In the data rows, 50 means zero.
Some points:
40,60,39,41,53,59,25,64,68,42,47,53,31,52,48,53,51,35,58,53,44,44,26,42,65,53,34,36,51,46,54,45
54,51,59,45,61,44,51,52,43,51,52,42,56,35,59,50,54,57,52,47,58,59,55,50,70,34,75,66,48,57,40,39
53,43,52,52,32,51,44,57,56,53,51,57,60,40,40,65,48,52,39,29,59,49,39,54,47,32,65,45,50,64,58,35
45,61,52,35,56,46,54,38,74,43,49,49,56,51,56,46,36,56,55,45,33,32,64,60,47,41,45,77,58,58,42,57
40,68,41,55,41,52,51,34,58,37,29,47,46,50,63,57,55,50,42,51,54,66,42,39,60,39,33,51,42,50,49,47
54,38,50,46,66,42,58,62,61,53,68,49,50,75,68,58,51,55,49,53,44,53,41,46,62,57,50,48,57,56,35,40
53,49,53,63,30,59,45,56,67,60,67,57,55,68,43,65,61,39,64,29,35,68,56,48,64,51,57,64,47,63,50,53
60,51,56,31,41,32,45,48,56,25,52,50,61,38,57,63,56,62,55,68,61,51,49,42,52,49,48,58,61,45,50,56
47,57,75,48,53,55,36,46,43,49,31,50,52,64,43,35,28,47,27,56,42,57,49,49,37,32,50,52,49,45,43,66
54,53,53,34,47,43,84,61,50,41,47,55,54,36,49,39,61,39,44,59,38,54,54,57,40,52,59,60,41,43,66,37
55,64,61,30,58,61,33,38,41,53,48,27,55,67,48,38,65,48,63,46,64,64,60,40,44,58,55,50,50,41,55,49
58,42,30,52,38,39,60,50,30,68,45,55,40,67,45,58,43,60,66,44,38,72,43,47,51,57,45,70,52,48,60,44
54,68,65,52,32,32,54,50,56,65,66,68,45,53,54,52,31,46,64,54,56,43,61,63,51,75,51,33,29,31,38,40
47,42,55,58,48,55,39,67,59,50,34,46,34,34,61,67,63,44,43,43,53,35,63,54,36,51,74,36,45,52,34,37
39,55,59,53,53,48,42,56,41,60,48,53,63,39,58,53,46,62,47,54,34,61,41,55,57,58,25,47,41,45,55,23
39,44,65,59,57,56,52,48,62,49,63,46,59,49,63,64,50,50,56,46,54,56,44,74,30,48,64,54,62,37,62,37
55,49,47,51,53,70,48,57,54,76,56,34,44,31,57,43,39,66,55,61,73,68,46,55,57,42,52,47,40,49,64,55
68,61,50,69,45,65,68,33,36,62,52,65,47,51,53,61,70,54,46,70,45,33,37,48,55,60,61,43,57,57,52,55
67,53,36,52,42,44,53,54,64,36,45,43,57,48,41,40,61,57,53,42,49,68,47,56,43,46,52,46,61,26,36,51
48,59,45,68,49,40,64,59,63,38,34,74,62,43,61,64,39,47,55,53,73,61,48,32,49,52,32,54,39,48,44,59
66,41,50,44,60,37,56,37,71,51,59,55,53,54,50,52,51,47,57,44,59,63,43,53,41,42,38,46,54,41,65,52
50,46,36,58,56,43,59,50,40,60,48,74,56,54,30,35,71,56,50,45,57,33,46,59,67,47,32,53,60,39,42,52
35,52,48,47,39,63,60,53,42,49,48,49,57,44,48,54,51,58,55,49,53,50,45,46,38,55,43,45,69,42,60,62
44,40,48,48,42,48,47,41,45,40,45,41,68,66,40,52,51,52,50,64,63,44,63,66,62,55,64,40,26,51,54,48
56,43,40,51,57,47,58,58,53,59,57,39,43,42,47,53,48,52,49,43,55,56,49,67,37,41,62,40,20,57,51,60
54,54,30,55,61,41,41,44,50,36,51,46,54,42,74,45,36,44,80,42,53,35,62,57,29,44,46,53,57,43,44,41
41,56,50,31,53,34,35,49,44,64,53,42,48,39,37,77,60,52,42,60,41,30,18,62,44,37,47,65,37,53,39,59
42,38,70,41,48,60,68,45,31,38,61,55,38,34,33,53,58,54,52,51,49,60,56,53,61,50,39,52,56,37,21,48
58,55,36,39,58,60,44,24,45,47,53,57,49,41,47,54,35,54,61,62,30,50,49,36,43,65,64,47,49,74,53,41
47,33,54,61,57,67,56,57,46,41,47,46,62,53,44,46,37,51,59,68,27,48,41,51,65,43,71,53,60,47,53,59
51,48,33,50,51,54,34,55,70,36,54,52,58,48,59,48,63,59,44,50,53,41,50,68,48,52,50,36,52,65,65,63
83,51,75,59,52,35,44,57,46,52,36,45,55,47,43,59,41,48,40,57,35,43,69,44,60,47,50,49,48,38,69,46
61,55,64,64,55,61,32,59,29,47,57,73,64,51,56,35,49,20,28,61,56,55,30,50,22,59,52,63,42,43,38,47
56,38,54,39,62,60,59,67,33,52,56,39,40,45,65,47,48,55,61,49,46,51,36,41,50,60,23,47,30,64,56,50
47,43,34,47,33,40,35,54,44,42,67,43,62,39,42,58,50,42,46,57,70,72,64,46,51,54,47,48,48,70,47,44
35,35,47,53,55,56,42,65,42,49,30,54,63,68,46,49,47,48,58,41,44,40,51,34,45,60,57,44,34,45,48,61
45,74,37,61,44,63,40,70,64,53,52,63,48,45,60,45,57,61,38,46,34,70,54,43,50,42,35,50,41,36,49,33
42,40,44,47,47,53,42,54,45,64,49,59,56,44,53,45,43,64,42,36,44,32,51,27,46,48,56,48,39,38,43,61
67,37,44,47,52,58,44,54,60,29,62,37,49,57,32,42,39,58,46,55,70,26,52,42,51,36,45,59,42,34,58,42
40,59,38,63,48,56,49,37,39,65,56,56,53,47,45,57,45,49,30,51,63,32,63,63,50,62,51,46,50,50,70,60
45,52,66,68,47,42,35,45,35,53,60,68,47,62,53,22,49,42,47,54,58,60,40,54,37,48,60,51,57,63,45,54
30,47,56,66,37,33,31,40,38,59,53,35,50,65,45,29,45,54,43,43,47,51,32,41,33,49,50,63,48,42,59,51
47,57,55,39,66,44,59,38,52,53,60,65,47,63,63,58,45,41,41,50,60,43,45,37,62,41,29,46,36,57,54,34
52,48,46,48,37,54,58,49,48,48,42,32,19,52,69,47,44,14,43,45,48,35,59,50,68,50,39,52,60,45,47,37
41,43,53,41,40,65,53,56,59,63,40,68,53,63,63,66,48,39,54,69,69,55,50,52,48,35,47,51,58,40,44,48
54,46,51,41,48,51,47,60,64,55,55,59,36,77,51,52,58,61,52,56,40,59,76,56,55,54,49,73,34,53,36,51
57,54,39,32,46,52,53,46,39,67,51,54,62,41,50,53,41,65,41,58,46,47,54,46,43,34,46,48,84,37,34,50
40,51,66,65,51,44,51,45,40,48,50,40,61,29,69,53,66,54,68,56,43,36,53,56,51,46,51,59,39,56,58,58
42,65,45,52,54,57,65,55,69,54,42,48,44,60,47,38,34,54,63,67,53,46,40,50,67,42,45,61,32,54,55,47
56,53,62,54,52,52,56,46,56,70,53,51,71,53,49,57,67,51,66,44,56,29,62,29,33,46,35,58,55,55,45,57
72,62,46,70,56,49,53,59,48,51,46,48,43,44,40,57,38,53,59,37,45,51,38,43,62,57,65,57,55,53,31,69
48,29,52,52,41,38,64,57,57,42,64,37,39,46,55,31,58,53,47,53,53,50,39,35,53,54,59,34,33,44,48,59
52,52,41,63,71,61,50,50,27,47,28,53,49,58,47,53,55,72,55,46,61,53,64,70,53,46,40,44,54,59,44,40
56,63,65,46,40,44,52,58,37,40,42,53,45,70,44,33,47,38,52,59,53,55,37,58,24,24,43,40,55,84,49,52
36,45,49,61,31,56,62,49,68,65,36,34,32,52,55,51,46,35,42,59,41,51,47,37,57,25,44,48,58,45,64,50
38,66,68,43,51,46,53,55,48,58,56,38,45,54,50,46,52,48,54,34,68,60,59,37,55,55,48,42,57,58,45,71
38,55,59,65,55,40,53,37,63,50,53,54,57,49,44,44,54,59,62,70,30,58,57,49,56,44,58,47,61,57,48,40
52,45,45,69,35,35,34,59,39,43,48,33,34,59,52,32,51,48,40,78,49,43,42,51,39,61,34,53,55,69,42,49
59,60,52,53,69,41,63,68,58,51,50,38,44,54,36,56,52,43,45,46,53,47,54,45,50,54,57,49,59,44,71,48
32,39,39,68,66,46,57,37,48,54,50,51,54,45,51,51,50,44,60,51,48,48,52,57,48,59,56,52,59,43,33,45
50,54,39,50,55,46,49,43,66,44,58,46,60,51,37,44,57,46,58,48,38,48,44,47,50,34,47,11,47,37,57,45
33,57,54,53,65,50,41,54,51,43,70,56,43,48,41,61,46,66,29,53,40,45,68,45,51,58,49,55,48,61,55,68
58,38,41,51,60,51,48,31,44,45,55,45,46,41,63,58,50,44,37,46,52,62,50,42,52,49,73,51,47,51,60,46
50,42,58,39,52,53,47,37,62,47,40,37,42,67,43,77,51,55,52,52,52,60,30,51,32,66,54,36,49,40,37,42
57,30,36,46,35,53,58,46,45,48,65,47,66,48,45,60,47,42,44,44,29,59,71,53,35,38,28,35,47,55,55,53
52,55,67,64,59,59,52,43,57,46,43,46,28,44,41,30,54,51,54,28,48,44,59,47,32,61,47,70,57,70,50,37
63,51,52,45,21,55,49,46,50,35,61,48,39,66,78,50,52,78,41,41,44,55,51,59,53,54,55,57,53,34,55,57
60,42,66,60,64,55,43,51,61,50,54,44,41,42,31,58,46,59,46,57,53,48,52,53,52,66,40,53,70,47,41,43
49,72,36,39,44,52,56,46,42,38,41,47,49,53,42,64,59,43,58,45,51,44,49,58,45,51,62,69,47,46,51,48
47,58,60,55,55,50,38,36,40,37,37,41,51,50,47,66,53,43,42,34,48,53,56,49,62,56,48,44,46,50,38,43
35,71,36,31,45,46,49,73,40,69,46,36,59,46,52,38,49,49,50,60,48,49,59,38,53,64,64,39,69,56,42,52
68,51,48,40,49,59,52,40,51,52,51,60,36,35,41,41,57,44,65,60,40,53,63,57,36,48,48,30,39,44,45,66
55,48,35,37,63,40,55,48,66,61,53,45,60,53,54,37,56,34,24,46,50,56,45,67,56,75,59,44,58,46,57,64
39,44,50,34,53,58,72,38,63,32,45,67,42,39,43,38,58,59,34,38,51,56,52,41,37,61,59,49,49,56,48,41
55,36,46,36,35,59,38,34,54,61,46,72,59,52,59,31,59,50,64,42,66,48,46,45,63,46,64,45,46,56,52,42
47,48,66,48,61,51,42,58,34,41,52,61,41,49,53,58,43,47,61,34,37,49,50,53,69,47,50,40,69,47,68,74
44,52,22,53,63,53,65,41,34,45,45,38,60,59,56,58,42,42,43,45,50,48,56,51,41,41,46,48,44,53,36,70
57,43,61,40,32,62,53,45,64,57,38,34,72,32,50,32,44,43,45,37,52,49,34,63,76,75,37,53,39,63,46,52
44,51,47,47,58,51,51,49,34,38,51,47,44,46,38,52,63,32,61,55,44,54,61,50,60,56,53,68,51,33,66,45
50,39,42,50,47,55,55,61,48,32,52,53,43,51,43,55,31,51,53,52,58,31,45,44,53,64,53,71,63,52,66,43
43,46,48,51,59,40,40,51,44,53,69,54,32,35,34,41,41,37,49,43,52,47,50,53,70,34,57,56,55,50,40,54
45,59,57,49,48,44,64,62,31,47,54,52,63,54,52,43,49,65,43,28,58,32,44,55,55,40,54,30,57,63,55,47
50,22,52,34,51,28,34,48,57,70,23,71,36,37,54,53,51,52,48,51,57,58,61,59,50,58,51,47,59,53,65,55
These points spread out most along one direction. Take the direction at right angles to it along which they spread out most. Then take the direction at right angles to both along which they spread out most. Go by this last direction. How many in every 100 of the points above lie lower along it than each point below? Round to a whole number. More than half of the points above lie lower than the first one.
47,33,54,61,57,67,56,57,46,41,47,46,62,53,44,46,37,51,59,68,27,48,41,51,65,43,71,53,60,47,53,59 72
38,55,59,65,55,40,53,37,63,50,53,54,57,49,44,44,54,59,62,70,30,58,57,49,56,44,58,47,61,57,48,40 70
44,51,47,47,58,51,51,49,34,38,51,47,44,46,38,52,63,32,61,55,44,54,61,50,60,56,53,68,51,33,66,45 89
68,51,48,40,49,59,52,40,51,52,51,60,36,35,41,41,57,44,65,60,40,53,63,57,36,48,48,30,39,44,45,66 13
40,68,41,55,41,52,51,34,58,37,29,47,46,50,63,57,55,50,42,51,54,66,42,39,60,39,33,51,42,50,49,47 84
39,44,50,34,53,58,72,38,63,32,45,67,42,39,43,38,58,59,34,38,51,56,52,41,37,61,59,49,49,56,48,41 24
47,42,55,58,48,55,39,67,59,50,34,46,34,34,61,67,63,44,43,43,53,35,63,54,36,51,74,36,45,52,34,37 20
51,48,33,50,51,54,34,55,70,36,54,52,58,48,59,48,63,59,44,50,53,41,50,68,48,52,50,36,52,65,65,63 0
33,57,54,53,65,50,41,54,51,43,70,56,43,48,41,61,46,66,29,53,40,45,68,45,51,58,49,55,48,61,55,68 64
67,37,44,47,52,58,44,54,60,29,62,37,49,57,32,42,39,58,46,55,70,26,52,42,51,36,45,59,42,34,58,42 61
36,45,49,61,31,56,62,49,68,65,36,34,32,52,55,51,46,35,42,59,41,51,47,37,57,25,44,48,58,45,64,50 95
43,46,48,51,59,40,40,51,44,53,69,54,32,35,34,41,41,37,49,43,52,47,50,53,70,34,57,56,55,50,40,54 69
52,55,67,64,59,59,52,43,57,46,43,46,28,44,41,30,54,51,54,28,48,44,59,47,32,61,47,70,57,70,50,37 93
